In the rows, 128 means zero.
Rotation paths and how fast each direction turns (degrees per step)
Each turn is a multiple of 5 degrees from 10 to 175, or 0.
Each row of a path follows its step; steps can be skipped.
path 1
step 0: [131 134 139 140 122 126 138 127 128 133 125 123 118 114 124 127 138 124
 125 129 123 136 123 130 130 119 132 130 138 128 123 122 129 133 126 118
 132 123 130 133 129 116 128 129 130 129 124 139 134 124 130 131 123 126
 133]
step 1: [124 132 133 141 125 119 118 124 131 130 128 131 118 122 124 123 133 135
 128 128 122 139 129 135 124 119 119 130 127 139 124 132 121 119 132 125
 127 124 129 130 121 131 124 128 138 128 128 131 142 118 127 120 126 126
 136]
step 2: [124 122 119 131 128 120 115 134 129 124 127 124 126 121 121 127 128 124
 126 127 125 121 139 145 122 122 129 127 124 131 117 130 132 119 116 126
 124 127 123 120 119 129 129 129 123 123 125 127 136 119 125 120 128 128
 127]
step 4: [127 138 133 133 139 133 132 129 126 132 120 123 121 124 131 133 119 124
 131 132 122 127 134 129 131 130 129 117 132 126 118 120 130 130 134 121
 140 127 132 132 135 124 129 127 119 128 133 137 141 127 129 134 116 125
 133]
step 5: [126 133 131 134 131 128 127 134 135 126 122 120 117 123 130 135 131 133
 127 120 124 142 124 132 125 136 120 137 131 136 123 127 135 128 134 122
 133 130 138 134 128 125 127 125 126 126 137 136 139 122 136 124 125 121
 119]
step 6: [128 126 134 135 128 133 129 136 138 129 130 124 131 127 126 127 133 127
 127 116 133 129 133 136 118 131 114 127 132 137 112 135 123 123 118 127
 128 125 128 121 129 133 125 129 130 130 138 132 127 116 129 117 128 124
 125]
step 7: [132 125 127 133 119 126 133 132 133 134 130 122 135 111 128 127 132 120
 127 122 126 122 134 129 123 120 130 134 134 132 116 135 133 129 115 123
 126 123 126 132 132 125 125 130 119 128 127 130 122 117 125 134 124 140
 134]
step 9: [125 134 127 130 134 122 119 138 123 128 123 121 119 123 119 129 133 136
 125 132 119 123 132 136 135 128 127 125 134 137 129 115 131 128 130 118
 132 125 115 134 123 127 123 129 125 124 130 133 142 121 133 127 130 123
 123]
step 10: [133 125 126 129 125 121 128 134 131 132 124 118 122 129 127 131 130 124
 136 127 130 133 123 148 125 125 116 129 133 128 119 122 128 130 130 133
 129 131 118 126 128 131 136 121 134 123 128 129 134 113 135 122 135 121
 124]
step 11: [131 128 137 138 124 128 135 132 133 127 122 131 121 121 129 127 122 114
 130 134 127 124 129 136 119 125 129 126 130 123 109 127 126 132 119 127
 125 126 124 123 140 125 137 126 132 126 127 136 133 120 124 126 122 124
 136]
Speeds:
[129 128 128 128 130 126 128 125 128 126 130 126 128 126 127 131 131 125
 129 125 129 130 128 131 126 129 129 129 128 125 132 127 132 129 127 130
 129 129 128 128 124 126 129 127 124 127 127 129 127 127 129 129 127 129
 129] | 145
[127 127 130 129 127 127 129 127 126 128 125 125 127 131 128 131 128 129
 131 129 127 125 125 126 129 126 126 126 127 128 130 126 129 132 127 126
 130 129 130 126 128 131 126 130 126 128 127 129 128 125 129 127 127 127
 125] | 70
